In the data rows, 128 means zero.
Some points, one per row:
np.array([136, 196, 137, 139, 137, 132, 146, 146, 187, 159, 155, 153, 141, 132, 142, 135, 142, 144, 134, 140, 142, 142,
          131, 138, 147, 151, 163, 141, 138, 137, 132, 151, 146, 193, 225, 133, 147, 146, 157, 153, 138, 143, 149, 140,
          145, 178, 148, 143])
np.array([142, 154, 135, 165, 144, 136, 139, 145, 134, 147, 134, 152, 143, 138, 144, 135, 171, 134, 164, 160, 162, 134,
          138, 147, 175, 143, 179, 138, 151, 141, 137, 136, 152, 172, 164, 186, 149, 138, 140, 139, 150, 147, 160, 135,
          162, 157, 136, 149])
np.array([151, 146, 167, 149, 149, 140, 135, 149, 135, 136, 136, 141, 156, 137, 139, 165, 132, 153, 164, 159, 140, 185,
          142, 157, 137, 144, 133, 149, 155, 146, 141, 136, 139, 158, 149, 177, 138, 142, 135, 140, 150, 151, 135, 154,
          170, 154, 172, 168])
np.array([149, 146, 145, 144, 148, 153, 148, 176, 146, 143, 143, 145, 144, 163, 144, 143, 143, 158, 147, 136, 139, 144,
          145, 151, 141, 143, 150, 159, 136, 144, 144, 167, 137, 140, 150, 150, 150, 149, 193, 151, 141, 147, 145, 150,
          149, 142, 163, 148])
np.array([146, 147, 139, 143, 140, 142, 143, 178, 133, 144, 133, 162, 141, 143, 142, 138, 156, 159, 179, 143, 137, 138,
          143, 155, 139, 151, 162, 159, 143, 138, 142, 147, 138, 153, 151, 190, 146, 150, 154, 155, 141, 150, 156, 154,
          160, 147, 139, 147])
np.array([145, 154, 153, 167, 140, 152, 149, 137, 146, 147, 163, 138, 158, 137, 152, 168, 154, 163, 148, 150, 140, 144,
          142, 134, 131, 149, 134, 154, 167, 157, 155, 147, 143, 142, 140, 136, 140, 138, 135, 132, 212, 142, 144, 183,
          136, 161, 134, 144])
np.array([140, 144, 134, 150, 146, 142, 153, 137, 139, 151, 138, 152, 135, 141, 157, 133, 135, 163, 149, 159, 137, 160,
          144, 141, 139, 146, 211, 136, 149, 139, 139, 137, 171, 162, 155, 159, 184, 140, 140, 145, 146, 135, 167, 151,
          142, 145, 177, 140])
np.array([142, 142, 141, 139, 255, 141, 142, 136, 136, 145, 137, 129, 138, 142, 155, 141, 153, 142, 155, 160, 143, 137,
          144, 140, 142, 130, 144, 135, 156, 255, 146, 135, 163, 145, 140, 152, 153, 148, 134, 150, 140, 135, 146, 141,
          142, 143, 136, 142])
np.array([148, 152, 144, 133, 147, 163, 145, 162, 139, 145, 139, 142, 138, 163, 161, 144, 144, 144, 156, 149, 144, 146,
          138, 142, 141, 144, 148, 157, 149, 146, 142, 141, 137, 134, 147, 160, 173, 192, 144, 201, 134, 137, 151, 148,
          147, 138, 148, 149])
np.array([134, 145, 134, 153, 151, 156, 153, 135, 143, 198, 145, 140, 148, 157, 150, 136, 143, 144, 151, 149, 150, 150,
          150, 132, 145, 142, 182, 137, 149, 153, 152, 144, 164, 138, 140, 147, 143, 143, 142, 142, 159, 149, 189, 148,
          140, 144, 151, 142])
np.array([155, 151, 141, 159, 165, 147, 145, 144, 146, 139, 143, 139, 161, 149, 135, 143, 137, 140, 144, 139, 156, 162,
          141, 157, 163, 139, 153, 141, 139, 158, 143, 160, 152, 146, 153, 143, 134, 138, 161, 139, 152, 172, 149, 139,
          152, 145, 178, 149])
np.array([146, 141, 143, 136, 141, 154, 236, 133, 155, 149, 170, 140, 150, 142, 158, 155, 153, 149, 143, 165, 148, 145,
          153, 137, 137, 148, 139, 136, 164, 151, 168, 141, 169, 140, 134, 135, 143, 163, 134, 150, 143, 142, 154, 158,
          130, 148, 135, 132])
np.array([143, 141, 142, 142, 144, 151, 145, 142, 144, 157, 146, 152, 155, 153, 149, 144, 148, 143, 158, 139, 154, 150,
          166, 144, 152, 150, 150, 139, 139, 144, 158, 166, 153, 142, 137, 151, 143, 156, 163, 152, 144, 151, 161, 145,
          149, 145, 143, 150])
np.array([144, 134, 146, 143, 151, 146, 156, 138, 138, 157, 142, 141, 142, 144, 165, 157, 156, 142, 165, 146, 154, 143,
          186, 141, 151, 143, 142, 144, 150, 158, 177, 147, 152, 147, 133, 164, 157, 149, 147, 149, 149, 138, 145, 144,
          138, 150, 142, 140])
np.array([145, 145, 150, 152, 146, 138, 138, 144, 151, 149, 147, 153, 148, 138, 140, 141, 160, 135, 144, 146, 176, 137,
          151, 147, 203, 145, 148, 138, 143, 142, 148, 146, 156, 163, 144, 145, 145, 145, 151, 144, 142, 149, 146, 135,
          175, 157, 140, 163])
np.array([134, 148, 153, 162, 151, 150, 148, 137, 162, 199, 156, 140, 143, 151, 149, 148, 137, 156, 140, 166, 140, 163,
          148, 134, 139, 144, 141, 137, 157, 157, 149, 140, 168, 144, 148, 139, 149, 139, 135, 136, 160, 143, 146, 162,
          144, 144, 157, 141])
np.array([149, 141, 175, 145, 176, 147, 143, 136, 137, 144, 139, 135, 161, 150, 137, 167, 148, 153, 155, 145, 142, 148,
          154, 148, 144, 138, 138, 140, 151, 176, 158, 146, 159, 142, 138, 160, 134, 146, 143, 151, 143, 175, 137, 147,
          152, 144, 153, 148])
np.array([139, 139, 139, 156, 143, 139, 158, 174, 134, 149, 133, 146, 139, 147, 144, 138, 213, 136, 167, 135, 156, 132,
          149, 144, 184, 143, 161, 151, 135, 139, 143, 158, 138, 148, 149, 211, 151, 137, 175, 139, 146, 143, 146, 135,
          140, 140, 133, 137])
np.array([144, 138, 137, 137, 142, 138, 140, 135, 156, 147, 155, 147, 146, 135, 152, 141, 148, 145, 138, 141, 148, 145,
          164, 140, 141, 147, 151, 136, 144, 146, 163, 157, 166, 176, 136, 138, 148, 163, 151, 159, 140, 142, 166, 154,
          166, 182, 140, 161])
np.array([156, 147, 175, 137, 147, 146, 184, 140, 203, 137, 187, 140, 147, 143, 143, 165, 146, 139, 133, 142, 159, 145,
          141, 155, 154, 147, 134, 145, 141, 153, 147, 160, 147, 144, 145, 131, 143, 160, 151, 156, 138, 150, 136, 143,
          133, 146, 141, 133])
np.array([145, 137, 138, 146, 141, 181, 138, 130, 146, 147, 149, 147, 143, 180, 156, 144, 137, 157, 145, 146, 137, 155,
          156, 139, 133, 149, 148, 131, 150, 146, 163, 148, 240, 133, 135, 144, 151, 143, 139, 139, 152, 138, 153, 164,
          151, 135, 150, 157])
np.array([142, 149, 144, 138, 148, 160, 147, 155, 148, 155, 150, 144, 141, 168, 164, 146, 154, 138, 145, 136, 155, 140,
          147, 140, 157, 144, 146, 156, 140, 154, 149, 168, 141, 139, 145, 144, 163, 157, 172, 158, 142, 137, 150, 143,
          148, 141, 139, 149])
np.array([148, 145, 137, 139, 146, 167, 139, 152, 143, 144, 149, 143, 149, 163, 150, 141, 157, 155, 152, 148, 144, 143,
          151, 145, 139, 150, 164, 168, 153, 152, 153, 148, 139, 136, 139, 143, 144, 155, 140, 150, 144, 143, 167, 159,
          158, 140, 138, 164])
np.array([155, 135, 136, 154, 150, 163, 155, 152, 151, 137, 147, 141, 145, 179, 149, 138, 138, 143, 143, 153, 149, 158,
          175, 168, 149, 142, 164, 148, 151, 151, 161, 140, 145, 136, 136, 147, 153, 142, 141, 141, 154, 146, 162, 143,
          139, 135, 157, 138])
np.array([143, 149, 162, 176, 134, 145, 156, 142, 155, 151, 160, 165, 155, 137, 144, 165, 156, 135, 140, 143, 179, 145,
          145, 138, 165, 179, 135, 150, 147, 138, 152, 156, 143, 147, 141, 135, 139, 137, 143, 133, 168, 147, 139, 140,
          136, 162, 139, 143])
np.array([139, 157, 144, 145, 142, 139, 135, 142, 133, 163, 134, 146, 142, 138, 148, 143, 166, 158, 190, 143, 140, 138,
          140, 136, 141, 149, 156, 145, 143, 143, 142, 149, 147, 154, 153, 198, 149, 148, 154, 148, 143, 142, 150, 151,
          173, 153, 137, 165])
np.array([137, 158, 133, 147, 149, 165, 142, 162, 143, 169, 149, 139, 141, 156, 162, 137, 140, 148, 153, 140, 147, 153,
          136, 134, 143, 145, 173, 170, 143, 155, 140, 160, 135, 135, 153, 143, 157, 144, 152, 139, 155, 136, 183, 148,
          145, 139, 148, 151])
np.array([141, 141, 140, 188, 146, 149, 139, 143, 141, 147, 142, 146, 148, 146, 143, 139, 136, 140, 150, 192, 153, 164,
          150, 140, 152, 146, 159, 142, 172, 146, 152, 134, 149, 144, 140, 147, 141, 134, 132, 134, 180, 152, 158, 141,
          158, 142, 166, 149])
np.array([141, 192, 141, 161, 169, 139, 145, 138, 145, 159, 146, 136, 148, 137, 142, 141, 143, 160, 144, 148, 138, 151,
          134, 138, 137, 138, 162, 142, 150, 163, 134, 143, 155, 161, 190, 144, 141, 140, 143, 140, 157, 152, 153, 154,
          144, 157, 149, 148])
np.array([145, 133, 156, 138, 149, 140, 145, 139, 145, 144, 147, 144, 165, 139, 138, 157, 138, 136, 146, 149, 165, 158,
          200, 145, 164, 143, 137, 142, 151, 154, 179, 144, 153, 155, 133, 142, 135, 148, 139, 150, 143, 163, 139, 139,
          147, 159, 162, 152])
np.array([143, 151, 140, 136, 137, 157, 162, 146, 144, 156, 150, 162, 159, 149, 143, 146, 174, 144, 155, 147, 156, 137,
          145, 138, 148, 161, 150, 153, 154, 144, 154, 153, 147, 141, 143, 145, 140, 166, 141, 160, 139, 154, 159, 148,
          138, 146, 133, 141])
np.array([150, 149, 145, 142, 194, 137, 156, 168, 180, 139, 161, 134, 157, 136, 134, 140, 146, 139, 133, 150, 149, 141,
          142, 164, 162, 135, 153, 161, 148, 176, 140, 139, 136, 163, 156, 134, 136, 147, 143, 153, 139, 173, 142, 139,
          139, 153, 142, 138])
np.array([165, 148, 141, 157, 144, 140, 150, 172, 143, 136, 141, 150, 147, 138, 143, 143, 170, 176, 149, 142, 134, 136,
          146, 165, 134, 146, 150, 160, 143, 143, 146, 151, 137, 165, 148, 153, 146, 142, 153, 141, 154, 148, 148, 168,
          144, 158, 135, 148])
np.array([142, 135, 145, 145, 139, 155, 153, 156, 141, 152, 138, 154, 144, 167, 143, 145, 160, 141, 156, 137, 150, 141,
          187, 152, 168, 152, 147, 144, 138, 139, 160, 154, 147, 137, 136, 162, 143, 146, 177, 157, 145, 155, 144, 139,
          143, 136, 143, 143])
np.array([147, 146, 152, 149, 170, 137, 139, 144, 153, 144, 143, 138, 139, 142, 145, 147, 158, 140, 140, 159, 158, 140,
          147, 162, 179, 137, 146, 137, 146, 155, 140, 137, 155, 166, 160, 152, 159, 143, 145, 149, 143, 146, 140, 137,
          175, 149, 144, 155])
np.array([143, 148, 139, 152, 135, 144, 140, 142, 149, 156, 151, 160, 136, 136, 175, 143, 151, 163, 145, 136, 137, 144,
          145, 136, 134, 167, 152, 148, 143, 140, 154, 174, 149, 152, 141, 140, 175, 142, 159, 137, 162, 133, 154, 161,
          148, 160, 139, 163])
np.array([137, 148, 148, 137, 143, 159, 158, 163, 144, 178, 143, 149, 157, 166, 136, 147, 138, 135, 150, 144, 174, 158,
          143, 136, 184, 149, 146, 165, 143, 142, 141, 146, 136, 135, 151, 152, 136, 150, 147, 153, 139, 174, 142, 136,
          138, 136, 163, 139])
np.array([165, 139, 139, 174, 148, 137, 148, 151, 148, 133, 145, 140, 154, 137, 140, 143, 142, 145, 146, 134, 150, 151,
          154, 174, 148, 142, 153, 152, 135, 147, 150, 179, 140, 161, 139, 142, 138, 136, 181, 134, 171, 157, 149, 143,
          141, 162, 153, 142])
Here are 12 more points, each followed by its number:
np.array([148, 144, 162, 214, 137, 143, 142, 144, 145, 143, 146, 173, 149, 145, 142, 154, 160, 154, 146, 141, 139, 138,
          147, 155, 140, 156, 137, 143, 143, 136, 145, 147, 150, 148, 143, 146, 143, 134, 153, 133, 194, 154, 138, 149,
          154, 148, 139, 146]) 0
np.array([138, 135, 136, 169, 139, 136, 145, 142, 137, 157, 138, 155, 144, 134, 147, 138, 137, 150, 168, 141, 142, 158,
          167, 137, 140, 154, 168, 142, 143, 140, 166, 150, 147, 174, 135, 175, 151, 138, 155, 136, 165, 141, 159, 148,
          147, 170, 157, 145]) 1
np.array([155, 161, 146, 156, 148, 154, 150, 138, 235, 139, 211, 141, 137, 151, 166, 148, 135, 147, 131, 144, 144, 165,
          135, 150, 142, 145, 142, 143, 146, 150, 138, 143, 143, 136, 157, 130, 163, 138, 140, 135, 157, 134, 145, 147,
          137, 138, 160, 141]) 2
np.array([153, 159, 140, 156, 145, 139, 135, 155, 139, 138, 139, 152, 157, 142, 134, 137, 138, 159, 147, 137, 137, 151,
          135, 161, 137, 144, 161, 154, 136, 142, 136, 158, 138, 151, 178, 157, 136, 138, 177, 140, 150, 173, 149, 151,
          180, 145, 163, 159]) 3
np.array([145, 171, 157, 143, 161, 143, 142, 162, 138, 145, 139, 142, 153, 143, 137, 146, 150, 149, 151, 140, 140, 139,
          135, 150, 143, 138, 141, 151, 139, 149, 135, 152, 140, 154, 192, 164, 140, 151, 171, 161, 140, 164, 141, 148,
          165, 147, 141, 147]) 4
np.array([143, 145, 152, 154, 165, 147, 141, 136, 141, 158, 145, 137, 149, 144, 150, 155, 143, 164, 164, 139, 141, 159,
          151, 140, 136, 141, 141, 140, 141, 165, 150, 158, 154, 142, 142, 154, 145, 142, 153, 139, 156, 148, 144, 164,
          150, 154, 155, 157]) 5
np.array([146, 142, 158, 143, 168, 144, 144, 147, 144, 153, 142, 140, 143, 146, 148, 149, 160, 147, 151, 153, 147, 139,
          155, 146, 150, 138, 143, 141, 147, 160, 152, 143, 154, 154, 146, 161, 157, 155, 146, 160, 142, 146, 143, 146,
          157, 149, 141, 149]) 6
np.array([147, 148, 156, 154, 136, 153, 160, 146, 142, 150, 142, 175, 152, 162, 143, 149, 149, 141, 148, 145, 152, 146,
          148, 149, 161, 165, 143, 143, 144, 136, 145, 148, 148, 141, 151, 160, 143, 143, 153, 145, 154, 157, 141, 142,
          141, 143, 152, 139]) 7
np.array([153, 150, 141, 141, 147, 160, 142, 141, 148, 143, 155, 145, 164, 152, 142, 145, 140, 144, 146, 171, 151, 158,
          144, 147, 145, 153, 151, 151, 174, 150, 150, 137, 145, 138, 143, 139, 136, 154, 133, 150, 148, 161, 159, 149,
          146, 145, 153, 155]) 8
np.array([144, 161, 147, 135, 184, 139, 173, 184, 156, 145, 148, 134, 147, 139, 138, 146, 150, 145, 139, 147, 144, 141,
          136, 152, 151, 135, 146, 162, 144, 171, 136, 142, 136, 154, 175, 143, 141, 163, 148, 187, 135, 155, 141, 142,
          135, 146, 141, 134]) 9
np.array([143, 165, 146, 150, 136, 160, 178, 136, 145, 148, 146, 162, 154, 163, 151, 153, 174, 158, 150, 142, 139, 136,
          136, 140, 137, 168, 144, 139, 147, 137, 139, 153, 168, 139, 168, 146, 143, 143, 148, 140, 159, 150, 150, 163,
          134, 140, 133, 137]) 10
np.array([146, 148, 154, 141, 189, 153, 165, 138, 157, 147, 154, 132, 181, 144, 135, 156, 147, 148, 142, 158, 144, 146,
          145, 144, 141, 136, 138, 138, 159, 184, 146, 139, 161, 144, 144, 139, 133, 152, 136, 146, 144, 179, 142, 155,
          137, 148, 139, 141]) 11
Which two of these numbered points are nearest to each point below, looking only along the 8 directions in which the first points spread most? Their numbers follow each, nearest first.
np.array([139, 159, 144, 139, 140, 147, 188, 151, 146, 168, 145, 151, 138, 144, 157, 145, 157, 165, 156, 158, 141, 142,
          142, 137, 136, 152, 148, 150, 152, 143, 143, 147, 149, 148, 155, 146, 160, 153, 143, 155, 144, 140, 152, 164,
          133, 146, 138, 136]) > 10 7
np.array([133, 145, 145, 181, 138, 147, 138, 147, 140, 180, 138, 159, 133, 154, 167, 143, 155, 160, 151, 149, 139, 139,
          141, 134, 142, 152, 151, 147, 145, 138, 142, 143, 144, 142, 153, 162, 203, 136, 152, 136, 167, 136, 147, 150,
          165, 138, 142, 147]) > 1 10
np.array([146, 155, 138, 147, 141, 140, 145, 153, 135, 143, 135, 149, 156, 146, 141, 140, 141, 152, 165, 137, 143, 154,
          140, 149, 145, 151, 165, 153, 137, 141, 141, 174, 143, 155, 157, 174, 137, 144, 167, 146, 145, 160, 154, 147,
          147, 151, 160, 146]) > 3 4
np.array([143, 150, 138, 197, 131, 139, 144, 150, 143, 145, 146, 203, 142, 135, 154, 142, 141, 148, 147, 148, 141, 149,
          138, 138, 137, 191, 157, 154, 150, 132, 143, 144, 141, 162, 148, 143, 147, 133, 139, 132, 198, 141, 154, 149,
          138, 157, 143, 149]) > 0 1
np.array([153, 143, 143, 136, 141, 134, 141, 167, 145, 137, 144, 156, 156, 135, 135, 142, 136, 148, 143, 145, 140, 157,
          145, 179, 144, 148, 148, 155, 143, 141, 143, 147, 140, 180, 150, 151, 137, 157, 147, 168, 135, 175, 143, 146,
          156, 166, 164, 149]) > 3 4
np.array([142, 146, 137, 164, 165, 148, 144, 141, 191, 147, 166, 138, 138, 154, 153, 137, 135, 138, 132, 164, 155, 162,
          143, 144, 160, 137, 163, 140, 159, 158, 143, 135, 152, 143, 155, 133, 161, 138, 135, 138, 155, 140, 159, 139,
          150, 140, 172, 144]) > 8 2
np.array([139, 145, 142, 154, 144, 146, 153, 142, 152, 167, 155, 143, 168, 139, 138, 147, 134, 138, 142, 147, 160, 188,
          150, 134, 148, 150, 146, 147, 156, 150, 156, 146, 151, 153, 139, 137, 134, 144, 143, 140, 160, 167, 150, 142,
          137, 153, 174, 144]) > 8 7
np.array([155, 143, 151, 149, 154, 140, 147, 140, 150, 140, 152, 143, 139, 139, 156, 149, 194, 140, 144, 145, 161, 134,
          155, 160, 159, 142, 141, 140, 142, 152, 152, 158, 157, 162, 143, 142, 159, 146, 155, 147, 146, 137, 143, 141,
          149, 162, 133, 149]) > 6 7
np.array([141, 148, 144, 144, 143, 142, 163, 136, 151, 161, 159, 151, 161, 140, 143, 149, 181, 166, 152, 150, 143, 138,
          147, 138, 137, 151, 147, 140, 147, 148, 151, 153, 159, 153, 144, 142, 141, 151, 148, 143, 147, 152, 152, 166,
          136, 160, 134, 138]) > 10 7
np.array([153, 147, 150, 151, 159, 139, 134, 161, 159, 135, 144, 144, 133, 149, 150, 140, 167, 140, 135, 135, 147, 135,
          140, 202, 173, 137, 145, 143, 133, 141, 134, 153, 139, 149, 177, 139, 179, 137, 195, 147, 140, 136, 136, 134,
          187, 139, 140, 152]) > 4 3
np.array([167, 167, 142, 156, 141, 156, 143, 136, 162, 136, 166, 150, 137, 146, 171, 142, 165, 149, 137, 157, 142, 137,
          135, 159, 141, 155, 151, 141, 168, 146, 141, 140, 159, 139, 157, 134, 173, 141, 134, 137, 160, 134, 154, 152,
          146, 144, 134, 152]) > 10 8
np.array([171, 143, 149, 158, 135, 150, 153, 141, 144, 136, 154, 164, 161, 143, 145, 155, 141, 156, 157, 163, 143, 154,
          152, 163, 139, 167, 138, 148, 165, 139, 157, 140, 149, 146, 138, 143, 139, 140, 135, 134, 165, 145, 147, 157,
          136, 148, 145, 142]) > 0 5
np.array([147, 180, 141, 143, 164, 155, 156, 143, 142, 148, 141, 138, 150, 162, 139, 138, 140, 149, 151, 134, 139, 147,
          134, 148, 143, 137, 159, 140, 136, 157, 134, 163, 151, 136, 195, 159, 142, 146, 186, 148, 143, 157, 154, 148,
          141, 137, 154, 141]) > 4 3
np.array([145, 142, 141, 139, 169, 146, 159, 150, 152, 148, 149, 139, 145, 148, 145, 141, 161, 158, 145, 182, 140, 139,
          155, 149, 141, 139, 162, 147, 163, 160, 151, 135, 145, 146, 142, 145, 146, 158, 135, 171, 138, 148, 156, 153,
          142, 144, 140, 139]) > 6 8
np.array([144, 180, 137, 154, 145, 178, 153, 139, 148, 148, 156, 138, 175, 174, 138, 144, 143, 143, 146, 145, 151, 150,
          134, 139, 141, 146, 153, 150, 152, 161, 138, 151, 147, 133, 172, 138, 133, 140, 141, 135, 168, 168, 160, 151,
          135, 137, 141, 141]) > 8 10
np.array([153, 140, 145, 141, 182, 166, 160, 146, 148, 140, 154, 133, 149, 154, 152, 150, 149, 153, 145, 137, 141, 144,
          163, 146, 137, 137, 143, 158, 144, 195, 164, 166, 141, 137, 135, 140, 145, 153, 151, 146, 146, 144, 149, 160,
          135, 141, 138, 140]) > 11 5
np.array([140, 149, 148, 138, 147, 160, 137, 139, 144, 159, 147, 147, 142, 163, 161, 154, 168, 152, 154, 148, 146, 141,
          145, 140, 143, 145, 140, 140, 150, 151, 146, 146, 157, 138, 149, 148, 159, 160, 146, 165, 142, 138, 145, 146,
          162, 140, 138, 170]) > 6 5
np.array([143, 138, 157, 146, 152, 141, 154, 142, 151, 159, 148, 149, 155, 143, 141, 152, 183, 155, 146, 148, 143, 136,
          175, 145, 149, 144, 143, 140, 146, 148, 159, 144, 155, 159, 138, 150, 142, 149, 150, 153, 143, 161, 142, 148,
          143, 149, 135, 141]) > 6 7
np.array([146, 143, 138, 147, 142, 142, 135, 185, 140, 147, 139, 147, 142, 147, 143, 138, 150, 133, 149, 146, 191, 140,
          146, 143, 213, 144, 161, 168, 142, 142, 145, 144, 133, 144, 142, 156, 147, 141, 146, 141, 143, 145, 154, 133,
          175, 142, 146, 170]) > 7 4
np.array([144, 154, 155, 143, 157, 146, 144, 141, 140, 153, 141, 142, 148, 148, 149, 156, 149, 154, 160, 143, 143, 150,
          146, 144, 146, 142, 142, 141, 146, 156, 147, 155, 158, 150, 147, 160, 147, 154, 154, 156, 142, 146, 140, 148,
          152, 150, 150, 154]) > 6 5
np.array([152, 138, 140, 149, 138, 161, 153, 154, 134, 136, 137, 154, 139, 158, 158, 147, 146, 134, 173, 172, 189, 148,
          153, 161, 183, 156, 147, 155, 160, 138, 152, 136, 141, 137, 139, 174, 155, 141, 133, 139, 151, 137, 147, 134,
          137, 137, 143, 138]) > 7 1
np.array([154, 156, 172, 140, 152, 160, 133, 162, 134, 137, 136, 135, 140, 153, 146, 161, 140, 167, 160, 149, 133, 148,
          138, 155, 134, 140, 133, 161, 154, 154, 139, 137, 136, 136, 156, 161, 144, 150, 138, 149, 143, 143, 135, 162,
          186, 139, 151, 190]) > 5 3
np.array([144, 149, 163, 141, 147, 168, 145, 157, 139, 147, 140, 146, 148, 168, 142, 159, 150, 190, 159, 147, 134, 144,
          143, 144, 134, 148, 138, 154, 145, 143, 143, 145, 139, 134, 147, 159, 142, 154, 145, 154, 140, 156, 142, 180,
          150, 136, 143, 150]) > 5 8
np.array([148, 155, 143, 159, 139, 147, 156, 157, 137, 146, 139, 158, 160, 141, 139, 143, 143, 146, 164, 141, 151, 153,
          143, 145, 145, 157, 154, 153, 144, 141, 144, 155, 140, 147, 149, 159, 137, 141, 153, 139, 157, 162, 157, 149,
          143, 155, 153, 144]) > 7 1
np.array([161, 147, 163, 159, 166, 142, 145, 138, 148, 140, 155, 134, 156, 138, 146, 173, 146, 162, 150, 141, 140, 150,
          148, 151, 136, 139, 134, 144, 145, 171, 151, 160, 150, 153, 140, 140, 138, 140, 147, 136, 166, 148, 138, 167,
          140, 159, 140, 150]) > 5 11
np.array([138, 143, 138, 146, 165, 144, 138, 147, 162, 159, 153, 142, 146, 153, 143, 139, 138, 140, 135, 144, 151, 158,
          148, 142, 166, 139, 176, 142, 143, 152, 143, 142, 149, 147, 150, 139, 144, 146, 152, 155, 140, 153, 155, 138,
          170, 142, 187, 151]) > 8 7
np.array([155, 143, 152, 158, 219, 138, 140, 153, 150, 137, 145, 133, 142, 139, 143, 147, 144, 148, 142, 143, 143, 145,
          146, 177, 146, 133, 142, 144, 142, 190, 142, 147, 145, 163, 149, 148, 149, 138, 152, 138, 146, 142, 137, 143,
          167, 150, 149, 150]) > 11 6
np.array([183, 160, 147, 131, 134, 140, 140, 156, 150, 132, 152, 153, 153, 135, 142, 151, 138, 144, 140, 145, 143, 153,
          136, 174, 137, 160, 138, 169, 151, 138, 140, 143, 135, 157, 157, 138, 138, 191, 139, 193, 133, 150, 143, 150,
          143, 163, 146, 153]) > 4 3
np.array([139, 142, 166, 154, 155, 145, 147, 168, 150, 163, 151, 144, 136, 142, 159, 150, 154, 139, 144, 142, 160, 139,
          155, 138, 172, 144, 141, 167, 144, 148, 151, 146, 137, 153, 141, 142, 169, 143, 151, 146, 148, 137, 140, 138,
          150, 151, 144, 147]) > 7 6
np.array([146, 159, 143, 137, 136, 153, 150, 138, 185, 152, 173, 160, 146, 152, 158, 146, 141, 142, 137, 155, 152, 155,
          139, 141, 149, 162, 145, 138, 159, 140, 143, 139, 159, 140, 152, 134, 155, 163, 138, 161, 142, 139, 149, 144,
          142, 145, 153, 146]) > 2 8
np.array([145, 137, 148, 144, 152, 147, 140, 146, 148, 147, 146, 145, 160, 153, 135, 145, 134, 148, 144, 158, 146, 180,
          168, 155, 149, 143, 146, 148, 152, 150, 154, 139, 147, 144, 139, 149, 135, 147, 139, 151, 142, 173, 143, 144,
          157, 141, 185, 149]) > 8 5
np.array([136, 144, 139, 136, 145, 142, 135, 158, 152, 177, 156, 141, 145, 140, 161, 146, 135, 141, 142, 152, 148, 166,
          149, 133, 144, 144, 150, 165, 159, 153, 155, 140, 137, 148, 138, 140, 150, 160, 137, 159, 142, 140, 156, 148,
          162, 155, 162, 173]) > 8 5
np.array([139, 138, 142, 145, 175, 146, 146, 140, 178, 156, 167, 134, 145, 140, 148, 145, 139, 158, 137, 143, 140, 163,
          158, 138, 137, 138, 147, 143, 146, 178, 165, 157, 155, 153, 139, 136, 149, 149, 147, 145, 147, 144, 151, 156,
          142, 151, 156, 148]) > 11 8
np.array([154, 148, 168, 150, 139, 158, 147, 147, 154, 145, 150, 164, 138, 153, 156, 153, 170, 138, 142, 154, 157, 136,
          147, 154, 159, 155, 137, 144, 155, 141, 148, 141, 152, 140, 148, 145, 170, 146, 142, 148, 151, 137, 141, 142,
          152, 139, 134, 148]) > 7 10
np.array([141, 152, 158, 155, 137, 186, 133, 136, 142, 150, 154, 149, 143, 185, 168, 161, 143, 139, 151, 163, 159, 149,
          142, 136, 147, 156, 136, 145, 166, 148, 151, 140, 146, 131, 140, 137, 152, 139, 134, 135, 172, 136, 142, 144,
          157, 135, 139, 174]) > 8 5
np.array([142, 147, 155, 140, 133, 136, 137, 136, 141, 149, 144, 195, 137, 134, 160, 150, 151, 156, 147, 187, 138, 141,
          147, 144, 139, 181, 139, 139, 174, 134, 146, 133, 155, 171, 145, 144, 158, 151, 132, 157, 140, 136, 141, 156,
          155, 167, 139, 157]) > 1 10
np.array([141, 148, 144, 148, 139, 140, 137, 146, 143, 157, 143, 151, 155, 136, 142, 145, 168, 152, 153, 144, 144, 138,
          148, 138, 142, 160, 147, 149, 144, 143, 151, 157, 145, 166, 146, 153, 144, 149, 152, 143, 151, 154, 153, 157,
          160, 167, 135, 167]) > 1 7
np.array([143, 149, 143, 146, 132, 157, 157, 129, 140, 151, 145, 175, 156, 159, 140, 143, 133, 146, 147, 140, 142, 174,
          145, 137, 139, 169, 147, 131, 143, 135, 149, 158, 255, 135, 141, 144, 138, 142, 145, 141, 151, 154, 150, 150,
          134, 139, 175, 138]) > 8 1
np.array([139, 161, 136, 146, 143, 138, 140, 139, 140, 169, 139, 149, 151, 139, 142, 137, 146, 137, 150, 145, 155, 145,
          138, 137, 163, 148, 182, 139, 145, 142, 138, 144, 164, 168, 170, 169, 143, 147, 147, 147, 143, 153, 162, 139,
          159, 154, 148, 156]) > 1 7
